Turns in one plane each, and the order they were made in; the first pair answered:
A:
6,7,-9,11,-2,10,0,-6,-3,-8,-12,-4 |-> -2,11,2,7,-2,5,8,0,-6,-12,-12,-2
14,-23,9,-19,-11,6,-10,23,-27,-17,9,21 |-> 15,-13,-8,-20,-1,13,-27,22,-12,-25,7,14
4,4,-4,-19,60,-18,8,2,59,-24,46,-9 |-> -3,-18,36,-18,47,-22,45,6,41,-13,51,3
E:
33,-29,-21,14,10,17,-48,-27,42,11,7,4 |-> 31,-55,16,0,-32,29,-41,14,0,4,26,26
-3,-19,7,-16,-6,9,-11,11,14,0,40,4 |-> -5,-6,3,-16,10,0,-10,8,23,-2,41,-4
-7,-33,42,-4,-26,3,23,20,-25,-3,14,12 |-> -13,27,27,-9,24,-28,33,22,13,-20,26,-8
U:
12,28,-17,-15,6,15,-54,-1,25,-1,19,-5 |-> 9,18,-11,-9,15,8,-34,-15,36,6,26,0
23,-38,-24,6,-16,40,-18,-20,-2,-5,4,-8 |-> 10,-30,-5,14,13,12,26,-49,20,12,3,-5
-9,-42,17,3,-14,17,12,-6,-10,11,6,12 |-> -19,-25,28,5,-1,0,29,-11,-3,13,-2,10
-4,-3,23,17,17,-28,59,-57,14,35,-21,11 |-> -5,52,10,14,-10,-30,33,-4,-41,12,-58,4
L:
-11,33,12,-9,8,-16,17,25,-23,-13,-8,0 |-> -5,-6,22,4,-19,0,11,6,-46,0,-23,13
-4,-38,26,-15,-9,3,20,38,2,-4,47,23 |-> -6,-59,24,4,-5,-1,26,-18,19,19,22,25
-12,-54,8,2,-16,25,5,-35,2,22,-3,6 |-> -9,7,-11,-3,41,3,15,-29,46,14,5,-12
Pairs:
Between the rows of a pair lie 2 to 3 turns.
5,-4,-20,-28,-28,0,-52,41,1,-25,32,-9 |-> 11,-7,-31,-1,5,-14,-35,-52,56,9,-4,-18  L, L
-13,51,6,-30,24,-19,1,61,-14,-37,11,-15 |-> -13,-76,37,-15,-37,23,2,-7,-26,0,5,17  L, U
0,-68,35,6,-17,-10,43,-35,25,14,3,11 |-> 11,12,-24,22,32,-14,11,-52,57,0,-28,-23  A, U
9,75,-27,-5,32,-20,-25,32,23,-30,-2,-29 |-> 23,-32,-28,15,-8,34,-52,-54,19,8,-26,-16  U, L, L
0,31,3,-10,-31,3,-35,58,-50,-6,-7,11 |-> 7,4,-1,-30,2,4,-31,64,-1,-11,65,10  U, E
-12,37,-9,-10,-13,6,-33,59,-28,-22,-10,-9 |-> -15,-43,22,26,-6,0,15,-50,13,28,-36,12  L, U, U
11,-15,-46,12,19,23,-33,-45,48,26,-1,3 |-> -1,56,-37,19,21,-18,-9,-23,14,14,-50,0  U, U
-8,-12,-20,10,-9,23,-29,-25,-3,-1,-19,-2 |-> -14,-43,11,-3,-12,15,-3,-11,-8,5,12,12  E, U
0,-37,2,-10,-29,8,-9,10,-18,11,-16,20 |-> 2,-29,10,-23,-8,-10,13,23,7,1,26,16  E, U, U
-13,37,27,-6,20,-34,30,24,-2,-6,-24,-7 |-> 3,-32,9,3,-31,19,-14,-9,-30,9,-48,2  U, L
13,-34,-2,-1,-36,17,-15,7,-24,8,-7,8 |-> 12,-22,10,-16,-12,3,-7,36,-4,-3,34,9  E, U
16,-36,-7,-3,-27,60,-36,1,-31,31,2,-10 |-> 9,19,-8,10,45,7,23,-46,40,47,-1,-27  E, L, L
-13,22,29,-8,1,-27,45,39,-5,-7,28,4 |-> -13,33,22,16,-17,-26,38,1,-32,5,-36,-2  L, L, U
14,22,-16,-14,20,-11,-11,58,1,-21,36,-17 |-> 13,-11,-12,-10,41,-17,10,29,32,-14,57,-16  U, U
-12,42,-30,25,7,-12,21,-23,-3,0,-65,-7 |-> 2,8,-56,10,-13,38,-43,-6,-11,-15,-42,-13  L, E, U
-16,-15,1,-31,-35,22,-27,53,-22,8,35,-47 |-> -18,14,11,-36,-21,2,-12,69,-9,0,36,-50  E, L, E
-15,0,18,-23,-26,4,-8,56,-64,-27,-5,5 |-> 4,-37,-35,-15,32,25,-35,-21,40,-3,34,-14  U, U, A
1,29,-24,7,12,-10,2,16,51,-14,-33,-19 |-> 8,-33,-6,-10,-25,28,-19,40,35,-11,9,0  L, U
14,-4,-46,24,-6,17,-42,-41,38,10,6,-23 |-> 5,-45,-19,10,-7,18,-20,-28,45,15,54,-5  L, L, U
-15,9,33,-10,-4,-31,30,68,10,-19,36,12 |-> -1,54,-27,3,27,-23,-15,40,45,-24,11,-26  U, E, U
3,-50,-7,-20,-14,31,-30,17,-12,-8,36,19 |-> -17,52,-1,11,19,-23,19,-10,-15,0,-45,5  L, U, U
-8,-42,18,6,-15,12,19,-24,-12,11,-8,25 |-> -3,19,-15,20,7,-3,2,-29,-1,7,-49,-3  L, U, E
25,9,21,6,21,8,1,37,24,0,35,13 |-> 24,20,18,8,-1,11,-12,55,-3,-3,18,14  E, U, L
-1,-43,-8,-18,-16,40,-31,-1,-37,3,-21,19 |-> -8,53,-16,-15,58,-20,16,4,6,-4,-19,-3  U, L, U
-9,-10,27,32,-12,13,12,-42,-13,31,-49,-19 |-> -12,47,24,-5,-8,0,-1,62,-27,-10,-2,-21  L, L
12,-48,7,4,21,-12,24,-35,22,22,28,8 |-> 0,-17,33,3,-17,-21,36,13,-45,11,-3,18  U, L, L
-6,-25,23,-24,10,5,18,32,19,-8,64,10 |-> 4,-10,-22,19,27,7,-1,-60,47,17,-3,-13  E, U, E
27,3,-30,-1,30,2,-35,-14,44,6,18,-14 |-> 22,-36,-5,11,-4,21,-27,-39,13,20,-19,3  U, E
28,-17,-17,-36,-8,45,-36,0,13,-15,28,-5 |-> 17,-8,3,-11,26,11,21,-59,47,3,2,-10  L, U
